[[145 107 149 149 147 149 132 149 123 149]
 [138 124 127 127 136 132 143 132 113 127]
 [142 112 144 144 143 144 133 144 123 144]]
:
[[145 107 149 149 147 149 132 149 123 149]
 [142 112 144 144 143 144 133 144 123 144]
 [138 124 127 127 136 132 143 132 113 127]]

[[140 104 125 122 107 108 124 120 131 142 117 126]
 [122 144 114 131 125 133 146 131 149 111 133 144]
 [103 155 117 137 137 104 155 107 104 130 140 121]
 [112 101 157 124 107 153 138 105 129 111 153 127]
 [155 128 128 146 134 145 144 134 123 113 129 148]
 [128 111 132 131 124 156 120 153 103 100 142 100]
 [141 124 143 129 134 127 131 122 110 145 135 107]
 [110 103 123 154 116 109 148 144 110 121 119 155]]
:
[[112 101 157 124 107 153 138 105 129 111 153 127]
 [110 103 123 154 116 109 148 144 110 121 119 155]
 [140 104 125 122 107 108 124 120 131 142 117 126]
 [128 111 132 131 124 156 120 153 103 100 142 100]
 [141 124 143 129 134 127 131 122 110 145 135 107]
 [155 128 128 146 134 145 144 134 123 113 129 148]
 [122 144 114 131 125 133 146 131 149 111 133 144]
 [103 155 117 137 137 104 155 107 104 130 140 121]]

[[131 137 123 127 138 142 144]
 [120 142 145 131 126 120 115]
 [135 129 113 123 111 134 120]
 [135 141 146 131 149 156 131]
 [129 112 131 115 124 116 104]
 [121 148 130 122 128 129 126]]
:
[[129 112 131 115 124 116 104]
 [135 129 113 123 111 134 120]
 [131 137 123 127 138 142 144]
 [135 141 146 131 149 156 131]
 [120 142 145 131 126 120 115]
 [121 148 130 122 128 129 126]]

[[133 134 118 112 128 129 121]
 [129 133 135 135 126 134 136]
 [126 145 122 132 156 130 116]]
:
[[129 133 135 135 126 134 136]
 [133 134 118 112 128 129 121]
 [126 145 122 132 156 130 116]]

[[138 114 119 113 137 133 128 116]
 [117 149 119 119 131 131 108 119]
 [130 122 140 143 147 136 136 144]
 [133 117 122 118 129 132 127 113]
 [120 136 122 112 130 122 123 116]
 [136 118 139 140 155 146 130 136]]
:
[[138 114 119 113 137 133 128 116]
 [133 117 122 118 129 132 127 113]
 [136 118 139 140 155 146 130 136]
 [130 122 140 143 147 136 136 144]
 [120 136 122 112 130 122 123 116]
 [117 149 119 119 131 131 108 119]]

[[112 148 119]
 [148 123 122]
 [140 129 124]
 [157 113 117]
 [114 146 121]
 [133 133 125]
 [131 134 124]
 [114 145 121]]
:
[[157 113 117]
 [148 123 122]
 [140 129 124]
 [133 133 125]
 [131 134 124]
 [114 145 121]
 [114 146 121]
 [112 148 119]]

[[128 127 114 133 126 148 136 131 131 135 144]
 [112 141 128 124 139 117 132 121 120 128 118]
 [140 115 137 140 108 118 123 141 119 131 127]
 [130 132 118 152 119 148 137 134 120 144 118]
 [150 123 131 130 130 117 122 138 115 123 131]]
:
[[140 115 137 140 108 118 123 141 119 131 127]
 [150 123 131 130 130 117 122 138 115 123 131]
 [128 127 114 133 126 148 136 131 131 135 144]
 [130 132 118 152 119 148 137 134 120 144 118]
 [112 141 128 124 139 117 132 121 120 128 118]]

[[113 132 117 146 115 122 143 105]
 [117 133  99 156 114 129 137 105]
 [118 120 107 156 120 144 135 111]
 [117 145 111 144 108 117 134 112]
 [136 118 102 140 133 133 137 120]
 [122 139 121 136 113 124 128 123]]
:
[[136 118 102 140 133 133 137 120]
 [118 120 107 156 120 144 135 111]
 [113 132 117 146 115 122 143 105]
 [117 133  99 156 114 129 137 105]
 [122 139 121 136 113 124 128 123]
 [117 145 111 144 108 117 134 112]]

[[134 119 121 143 129]
 [144 117 158 152 121]]
:
[[144 117 158 152 121]
 [134 119 121 143 129]]
---
[[127 123 119 125 123 120 121 125 123 135]
 [132 130 128 131 124 123 121 122 127 131]
 [111 124 110 138 135 141 153 134 122 124]
 [130 127 129 128 127 125 127 130 130 125]
 [131 128 126 128 123 122 120 122 126 132]]
:
[[130 127 129 128 127 125 127 130 130 125]
 [132 130 128 131 124 123 121 122 127 131]
 [131 128 126 128 123 122 120 122 126 132]
 [127 123 119 125 123 120 121 125 123 135]
 [111 124 110 138 135 141 153 134 122 124]]

[[122 112 143 124 120 138 122 120 132 130 126]
 [129 130 126 128 129 132 131 132 130 137 124]
 [135 123 132 126 125 139 126 129 132 134 119]
 [113 144 116 127 115 136 119 131 132 155 117]
 [124 133 123 129 130 122 130 129 125 127 133]
 [130 130 127 125 118 146 120 131 136 149 110]
 [137 112 142 126 131 137 132 128 132 126 125]
 [125 115 140 125 127 136 130 127 132 135 127]]
:
[[122 112 143 124 120 138 122 120 132 130 126]
 [137 112 142 126 131 137 132 128 132 126 125]
 [125 115 140 125 127 136 130 127 132 135 127]
 [135 123 132 126 125 139 126 129 132 134 119]
 [130 130 127 125 118 146 120 131 136 149 110]
 [129 130 126 128 129 132 131 132 130 137 124]
 [124 133 123 129 130 122 130 129 125 127 133]
 [113 144 116 127 115 136 119 131 132 155 117]]

[[106 147 137 134]
 [118 111 146 113]]
:
[[118 111 146 113]
 [106 147 137 134]]

[[127 145 138 136 103 130]
 [156 135 147 131 110 151]
 [137 115 126 127 158 134]
 [122 129 131 141 136 132]
 [128 127 120 117 144 118]
 [140 145 137 126 113 130]
 [127 131 121 118 140 118]]
:
[[156 135 147 131 110 151]
 [127 145 138 136 103 130]
 [140 145 137 126 113 130]
 [122 129 131 141 136 132]
 [137 115 126 127 158 134]
 [127 131 121 118 140 118]
 [128 127 120 117 144 118]]

[[139 109 134 134 113 142 134]
 [126 150 136 118 135 152 102]
 [103 142 133 128 137 127 121]
 [110 137 139 110 107 139 138]
 [132 115 131 123 147 125 139]
 [126 138 128 136 122 128 119]
 [125 111 122 125 147 114 120]]
:
[[110 137 139 110 107 139 138]
 [126 150 136 118 135 152 102]
 [139 109 134 134 113 142 134]
 [103 142 133 128 137 127 121]
 [132 115 131 123 147 125 139]
 [126 138 128 136 122 128 119]
 [125 111 122 125 147 114 120]]

[[129 140 123 139 134 142 137 134 132 124]
 [136 140 126 123 139 124 131 136 131 121]
 [114 110 137 111 130 120 115 105 120 150]
 [151 136 129 124 150 112 121 156 127 127]]
:
[[114 110 137 111 130 120 115 105 120 150]
 [151 136 129 124 150 112 121 156 127 127]
 [136 140 126 123 139 124 131 136 131 121]
 [129 140 123 139 134 142 137 134 132 124]]

[[127 118 134]
 [149 122 137]
 [137 116 127]
 [157 121 122]]
:
[[149 122 137]
 [127 118 134]
 [137 116 127]
 [157 121 122]]
---
[[154 127 103 119]
 [107 152 157 154]]
:
[154 152]

[[157 121]
 [144 106]
 [143 152]]
:
[157 106]

[[125 124 138 121 133]
 [125 144 156 141 156]]
:
[125 144]

[[108 125 124]
 [120 131 104]
 [137 127 109]
 [127 153 140]
 [135 123 106]]
:
[108 131 109]

[[112 126 124 128]
 [150 124 130 132]]
:
[112 124]

[[122 112 132 116]
 [153 143 133 128]
 [116 128 146 127]]
:
[122 143 146]
